[[145 115 123 133 143]
 [115 141 134 122 111]
 [122 114 107 146 132]
 [110 138 135 126 114]
 [128 114 106 149 130]]
->
[[145 115]
 [115 141]
 [122 114]]

[[117 147 109 134]
 [119 115 135 139]
 [132 105 152 129]]
->
[[117 147]
 [119 115]
 [132 105]]

[[100 102 135 124 104]
 [136 137 123 142 126]
 [122 122 125 127 149]]
->
[[100 102]
 [136 137]
 [122 122]]

[[137 139 131 117 127]
 [147 140 117 140 149]
 [123 110 142 130 134]
 [124 110 142 130 134]]
->
[[137 139]
 [147 140]
 [123 110]]

[[125 128 129 129 126]
 [128 152 123 139 133]
 [137 156 130 137 130]]
->
[[125 128]
 [128 152]
 [137 156]]

[[113 152]
 [149 106]
 [105 134]
 [134 100]
 [105 138]]
->
[[113 152]
 [149 106]
 [105 134]]
---
[[129 131 129 128 128]
 [135 114 128 123 135]
 [120 138 107 105 148]
 [128 127 127 129 127]]
->
[[135 114 128]
 [120 138 107]]

[[152 133 135]
 [151 134 135]
 [152 133 135]
 [128 153 132]]
->
[[151 134 135]
 [152 133 135]]

[[141 128 123 117 137]
 [128 117 102 108 147]
 [137 124 116 116 138]
 [141 117 100 112 139]
 [141 120 106 110 140]]
->
[[128 117 102]
 [137 124 116]]

[[128 132 135]
 [119 123 133]
 [131 146 121]
 [133 103 124]]
->
[[119 123 133]
 [131 146 121]]

[[130 127 145 154 135]
 [128 130 147 154 134]
 [133 130 138 152 131]]
->
[[128 130 147]
 [133 130 138]]

[[114 151 126]
 [144 110 133]
 [112 141 122]
 [112 144 122]
 [125 134 129]]
->
[[144 110 133]
 [112 141 122]]

[[105 143 133 139]
 [102 143 133 139]
 [122 129 111 148]
 [120 131 112 152]
 [107 143 133 140]]
->
[[102 143 133]
 [122 129 111]]

[[111 115 119]
 [106 112 131]
 [108 113 126]]
->
[[106 112 131]
 [108 113 126]]

[[117 112 145]
 [117 123 131]
 [117 121 132]
 [143 155 104]]
->
[[117 123 131]
 [117 121 132]]
---
[[142 134 130 123 122 119 117 128]
 [130 132 129 121 128 111 123 146]
 [120 124 130 134 125 137 127 147]
 [147 126 128 133 124 121 154 139]
 [134 120 138 131 119 128 150 143]]
->
[[128 117 119 122 123 130 134 142]
 [146 123 111 128 121 129 132 130]
 [147 127 137 125 134 130 124 120]
 [139 154 121 124 133 128 126 147]
 [143 150 128 119 131 138 120 134]]

[[131 128]
 [120 119]
 [129 134]
 [130 128]
 [138 122]
 [120 127]
 [ 98 104]
 [116 113]
 [138 125]
 [122 126]]
->
[[128 131]
 [119 120]
 [134 129]
 [128 130]
 [122 138]
 [127 120]
 [104  98]
 [113 116]
 [125 138]
 [126 122]]

[[109 106 118 137 150 148 134 119 115 119 130 134 132 125 121]
 [141 131 122 120 122 125 123 123 125 133 143 144 134 119 110]
 [113 121 138 150 148 134 118 109 115 125 134 136 131 127 129]]
->
[[121 125 132 134 130 119 115 119 134 148 150 137 118 106 109]
 [110 119 134 144 143 133 125 123 123 125 122 120 122 131 141]
 [129 127 131 136 134 125 115 109 118 134 148 150 138 121 113]]

[[123 147 130 105 153 141 132 113]
 [117 114 123 122 140 147 141 128]
 [143 123 119 139 134 111 139 118]
 [136 127 105 119 116 139 112 135]
 [155 125 154 138 128 152 113 127]
 [111 113 118 133 134 132 106  99]
 [141 119 130 103  99 128 139 120]
 [134 138 116 147 124 126 130 134]
 [124 126 144 138 139 105 135 127]
 [130 104 117 116 136 132 114 153]
 [116 139 117 148 119 143 146 131]
 [126 115 135 140 132 136 150 116]]
->
[[113 132 141 153 105 130 147 123]
 [128 141 147 140 122 123 114 117]
 [118 139 111 134 139 119 123 143]
 [135 112 139 116 119 105 127 136]
 [127 113 152 128 138 154 125 155]
 [ 99 106 132 134 133 118 113 111]
 [120 139 128  99 103 130 119 141]
 [134 130 126 124 147 116 138 134]
 [127 135 105 139 138 144 126 124]
 [153 114 132 136 116 117 104 130]
 [131 146 143 119 148 117 139 116]
 [116 150 136 132 140 135 115 126]]

[[103 117]
 [148 139]
 [108 118]
 [103 126]
 [137 134]]
->
[[117 103]
 [139 148]
 [118 108]
 [126 103]
 [134 137]]

[[143 128 132 153 135 126]
 [128 141 143 110 118 115]
 [126 107 133 101 133 136]
 [121 123 108 136 134 128]
 [132 127 141 119 120 135]
 [118 135 129 122 101 154]
 [ 98 111 142 136 132 112]
 [119 115 115 132 140 148]
 [143 115 139 132 114 134]]
->
[[126 135 153 132 128 143]
 [115 118 110 143 141 128]
 [136 133 101 133 107 126]
 [128 134 136 108 123 121]
 [135 120 119 141 127 132]
 [154 101 122 129 135 118]
 [112 132 136 142 111  98]
 [148 140 132 115 115 119]
 [134 114 132 139 115 143]]
